The rows of T fall into 3 groups, which share some directions, and each row is roughly a mix of its group's hidden directions.
T, 99 rows:
[[-0.65 -3.09  2.77 -0.85 -3.35  0.86  0.09  0.11 -0.70  0.56]
 [ 1.91  3.78 -0.80 -1.76  1.55  0.39 -1.33 -2.09 -0.08  0.92]
 [ 0.23  2.53  0.46 -2.77  0.11 -1.07 -3.25 -1.79 -1.35  0.27]
 [ 0.44 -3.71  1.19 -1.06 -2.07  1.37 -1.70  1.58 -1.71 -0.50]
 [ 0.63  2.47  0.02 -0.50  2.99  2.72  0.25  1.07  2.48  0.83]
 [-0.38  3.32 -1.07  1.76 -1.55  0.05 -0.81 -3.11 -0.28  1.71]
 [-1.87 -3.00 -0.91  0.13 -0.53  3.55  1.35  0.63 -1.64 -0.06]
 [ 1.99  0.92 -1.33 -0.07  3.09 -2.25 -0.57  1.48  2.44 -1.23]
 [ 1.63  0.95 -0.71 -0.05  4.16 -1.14  0.31  2.05  1.41 -1.48]
 [ 0.72  0.42 -0.85  0.98  0.58 -4.54  1.99 -0.54  1.67 -0.89]
 [ 0.96 -4.28  0.95 -1.52 -1.47  1.11 -0.08  1.88 -0.63 -1.19]
 [-1.10  3.86 -1.52  1.89  0.44  0.93  0.41 -0.73  2.57  0.91]
 [ 3.24 -0.01  3.19  2.40 -0.62 -0.49 -1.01  0.18  1.75  0.26]
 [-2.13  1.94  1.48  2.87 -1.91  0.02 -0.56 -1.52 -0.44  2.45]
 [ 0.64  2.38 -1.75 -0.77  1.45 -2.86 -3.30 -0.51  0.29 -0.09]
 [-1.33  1.68 -0.83  3.26  1.66  1.77 -1.66 -1.50  2.00 -0.56]
 [-1.94 -0.63 -1.28  0.91  2.97  0.81 -0.69  3.19 -0.22 -2.09]
 [-0.42 -1.05  3.35 -0.04 -3.51 -1.00  1.86  0.87 -0.28  1.02]
 [ 2.09  3.19  2.41  0.23 -0.15  2.43  1.39  0.79 -0.11  1.53]
 [ 0.02  0.39  1.75 -1.75 -2.74 -1.76  1.07 -2.85 -1.33  1.81]
 [-0.03 -1.74 -2.12 -1.20  1.74  4.23 -0.75  0.68 -0.07 -0.48]
 [-0.26  2.28  0.85 -1.20 -3.23 -2.46  1.50  1.84 -1.28  0.21]
 [-0.05  2.33 -2.00 -0.74  1.60  2.34 -2.36 -2.75 -0.04  0.10]
 [-3.15  2.38 -2.66  1.10  2.09 -0.27 -0.16 -1.54 -0.27 -0.60]
 [ 1.24  1.42 -1.24 -4.33  0.29 -0.19  2.18 -0.35  0.23  1.52]
 [-0.86 -2.63 -0.33  1.43  0.52  3.81  0.59  1.84  1.65 -0.35]
 [ 2.71  1.88  0.17 -2.15 -0.69 -1.53 -2.66 -1.89 -1.07  1.00]
 [-0.72  2.80  1.20  1.14 -2.04 -1.61 -0.52 -3.00 -0.94  1.78]
 [-3.37 -0.49 -1.21  1.45  1.11  3.63  1.19  0.13  0.16  0.42]
 [ 1.78  1.24 -1.81 -3.58 -0.79  0.29 -2.17 -1.79 -0.96  0.93]
 [ 1.33  4.04 -1.60  1.60  2.53 -0.23 -0.48 -0.68  0.77  0.52]
 [-0.53  2.41  1.33  1.53 -2.83 -2.79  1.41 -1.09 -0.30  1.39]
 [ 0.97 -0.18  0.36  0.59 -0.33 -2.58  3.67  3.04  0.29 -0.37]
 [-0.95 -4.15  1.31 -1.64 -1.35  2.23 -0.35  0.60 -1.16 -0.13]
 [ 2.52 -1.47  0.27 -3.97 -2.00  1.05  0.06  0.34  1.24 -0.25]
 [-2.67  0.41 -0.30  1.73  3.33  1.06 -0.02  2.47  1.27 -0.94]
 [ 2.68 -0.94 -0.32 -1.39  1.27  4.10 -0.91 -0.01  1.24  0.57]
 [ 0.87  0.86 -1.31 -0.16  2.98 -2.32 -1.66  2.29  0.76 -2.26]
 [ 0.87 -2.28  1.64  0.51 -2.65 -2.14  2.99  0.84 -0.55 -0.85]
 [ 0.08  0.50 -1.23 -0.82  0.53  4.30 -3.06 -0.05  0.74  0.21]
 [ 0.78 -1.76  2.78  1.18 -3.43 -2.27 -0.02  0.90 -0.79  0.24]
 [-1.47 -4.32 -0.74 -0.46 -1.62 -1.89  0.66  1.47  0.30 -0.83]
 [ 0.25 -0.31  2.94 -0.72 -0.36 -3.49  1.94  2.33  0.05 -0.54]
 [-1.52  3.28 -1.20  1.87  2.30  1.62 -0.86  0.36  2.10  0.12]
 [-1.89 -2.14  0.84  2.01 -0.53  2.09  2.83  1.56  1.47 -1.01]
 [ 1.52 -0.31  1.18 -1.46 -3.23 -0.08 -0.01 -3.40  0.29  1.78]
 [ 0.17 -4.10 -0.76 -0.31  1.38  0.57  1.23  2.59  1.57 -0.86]
 [-2.36 -4.07 -0.80  0.15  0.82 -1.22  2.02 -0.14  0.25 -1.43]
 [-1.43 -3.83  1.12  1.34 -1.37 -1.34  2.09  0.17 -1.40 -1.19]
 [ 1.15  2.10  0.21 -0.19  1.35  1.48 -1.85  2.97  2.90  0.85]
 [ 1.53  0.20  2.81  1.03 -4.07  0.87 -0.96 -0.71 -0.89  0.54]
 [ 2.36  2.23 -0.81 -2.38 -0.44  2.64 -1.58 -1.48  0.66  1.42]
 [-0.97 -3.45 -0.27 -2.68 -1.91  0.89 -0.01  2.04 -0.60 -1.47]
 [-1.30 -3.09  1.20  0.19 -0.53  0.52  1.52  3.92  0.19 -0.38]
 [ 2.56  3.29  1.21 -0.37 -0.57  2.76 -0.27 -1.32 -0.10  1.53]
 [-0.47 -2.58 -2.13 -3.17 -0.86 -2.65 -0.77  0.14 -1.09 -0.40]
 [-0.04  0.61  1.56  0.34 -0.74 -4.14  2.39  0.82  0.35 -2.02]
 [-0.32 -2.78  1.11 -0.37 -2.82 -1.14  2.57  2.45 -0.19  0.26]
 [ 0.46  1.38 -2.99  0.71  4.06  0.46 -0.77  0.88  0.30 -1.22]
 [ 1.84 -1.30  0.57 -0.97  1.34  3.37 -1.88 -1.41  2.47  0.26]
 [ 1.54 -1.95  0.13 -2.80  0.01  3.68 -1.62 -0.72 -0.43  0.50]
 [-0.02  0.42  2.65  1.50 -3.21 -2.69  0.17 -1.01 -0.53  1.69]
 [-0.69  0.11 -1.43 -0.50  2.78 -2.20 -0.09  2.77  0.74 -2.76]
 [ 1.31  2.01 -1.31 -3.17  1.12  0.37 -1.58 -2.75 -0.60  1.35]
 [ 2.21 -2.91  0.05 -1.52 -2.19  1.70  1.83 -1.15 -0.88  1.55]
 [-1.25  2.33 -1.36  1.41  1.88  3.04 -1.06 -2.48  0.53 -0.17]
 [ 1.89 -2.62 -2.03 -3.56  1.28  1.31 -0.27 -0.32 -0.47  0.48]
 [ 0.33  3.40 -0.62  1.74  0.71  2.47 -2.49 -1.25  0.65  1.14]
 [ 1.81  1.88  1.48  0.25  1.47  4.06 -1.28  0.56  1.00  0.70]
 [ 0.87 -1.14 -2.14 -3.56  0.35  2.26 -2.38 -0.77  0.58  0.22]
 [ 0.23 -3.25  1.68  0.11 -2.76 -1.08  2.73  1.10 -0.58  0.00]
 [ 0.21  3.71  1.60  1.13 -2.20 -0.74 -0.06 -2.53 -0.74  1.08]
 [ 2.32  2.61  1.19 -1.06  3.31  1.86 -0.03 -1.33  0.24  0.47]
 [ 1.35 -2.96  0.16 -0.87 -0.28 -3.14  3.07  0.21 -0.50 -0.34]
 [-0.75 -1.27 -0.30  0.50  1.14  4.16 -1.82  1.95  1.04 -1.37]
 [ 0.40 -0.90 -2.77 -2.22  2.66  0.83 -2.31 -0.34  0.54 -2.03]
 [-2.29  1.16  0.47  3.80 -1.34 -0.96  1.85  1.90  0.38  0.19]
 [-0.70 -0.42  2.47  0.55 -3.40 -1.92  1.62 -1.57 -0.86  1.75]
 [ 0.09  3.07  1.50  0.18 -1.52  0.76 -2.60 -2.49 -0.32  1.89]
 [ 1.22  1.62  3.19  0.14  0.84  0.81 -1.39 -2.69 -0.83  2.38]
 [ 1.41 -1.18  2.75  2.52 -2.84 -0.83  1.39  1.10  1.41 -0.15]
 [-3.74 -1.48 -1.97  2.59  0.42  0.24  0.58 -0.63  1.40 -1.21]
 [ 1.91 -4.55  0.86 -1.25 -0.62  0.20 -1.30 -1.28 -0.16 -0.85]
 [ 0.62 -4.17  0.50 -0.52 -2.01  1.08  2.31  0.02 -1.25  0.89]
 [-0.38 -1.85 -2.86  1.26  1.69 -0.18 -0.94 -2.94  2.06 -1.08]
 [ 2.39  3.28 -0.08 -0.12  3.55  0.93 -0.65  0.49 -0.34  0.71]
 [ 1.93 -3.47  2.17 -0.43 -2.34  1.43 -0.37  1.69  0.07  0.12]
 [-0.15 -1.90 -0.33 -0.85 -0.43  4.88 -0.76 -0.71  0.16  1.28]
 [ 1.58  0.44 -3.25 -2.65  0.08 -2.15 -0.52 -2.21  0.35 -1.00]
 [ 0.31 -3.52  0.45  1.27 -0.67 -2.53 -2.65  0.90  0.52 -1.38]
 [-1.27  1.66 -0.76  2.95  0.23 -3.34  0.40 -2.31  0.90  0.03]
 [ 0.24  3.41  1.80  2.53  1.44 -2.23  1.08  0.25 -0.38  1.19]
 [ 2.63  1.09 -1.55  0.63  2.50  1.88 -1.47  0.87  2.70 -0.58]
 [ 1.49  0.06  1.74 -0.69  2.62 -0.24  1.30  4.03  0.04 -0.76]
 [-1.02 -3.63 -1.29 -3.16 -0.24  1.75  0.24  0.18 -1.34 -0.58]
 [ 3.87  2.16  1.06  0.63 -0.50 -0.66 -2.27  0.58  1.36 -1.41]
 [ 1.18 -1.39  3.11 -1.25 -1.54 -1.01  2.55  2.50 -0.49  0.51]
 [ 1.11  1.71  0.65 -0.50 -0.13 -0.96 -4.21 -1.37  0.20  2.40]
 [ 0.15 -0.80 -2.34 -0.35  3.61  1.17 -0.48  2.21  1.43 -1.84]]
Here is one row of each group, with its name. Which group are the others in?
[-0.28 -1.38 -1.93 -1.96  0.45  4.25  0.27 -1.04 -1.39  0.49] -> K
[1.26 2.68 2.02 0.66 1.33 3.60 0.00 1.48 0.42 0.90] -> E
[ 2.57 -2.62  2.39 -2.40 -1.19 -0.46  1.28 -1.29  0.00  1.12] -> D

[-1.07 -4.30  0.61 -0.65 -0.96  2.97 -0.22  0.85 -0.31 -0.35] -> D
[ 3.32  1.67  2.07  0.33  0.19 -0.93 -3.19  1.28  0.22  0.43] -> E
[-2.34 -1.73  1.26 -0.63 -2.00 -1.18  1.17  3.26 -1.46 -1.10] -> D
[-0.16 -4.22  0.18 -1.13 -1.67 -2.15  1.10 -0.57 -1.54 -0.87] -> E
[-1.61  2.15 -0.36 -0.25 -4.04 -2.37 -0.26 -1.31  0.15  0.06] -> D
[-2.17  1.49 -3.05  0.62  2.48 -0.31  0.59 -1.52 -0.93  2.19] -> K
[-1.34  2.40  1.65  3.53 -0.38  0.78  0.34 -0.53 -1.52  2.24] -> D
[-2.01  1.92  2.11  2.60 -0.40 -3.26 -0.09 -1.05  0.59  0.24] -> D
[ 0.42 -2.15 -1.84 -2.47  0.31  0.38 -3.74 -1.10 -0.94 -0.79] -> E
[ 2.43  3.05  1.31  2.04  1.95  0.48  0.70 -0.85  0.42  2.16] -> D
[ 0.17  2.06 -2.35 -0.84 -0.68 -3.38 -1.03 -2.75 -0.34  0.27] -> E
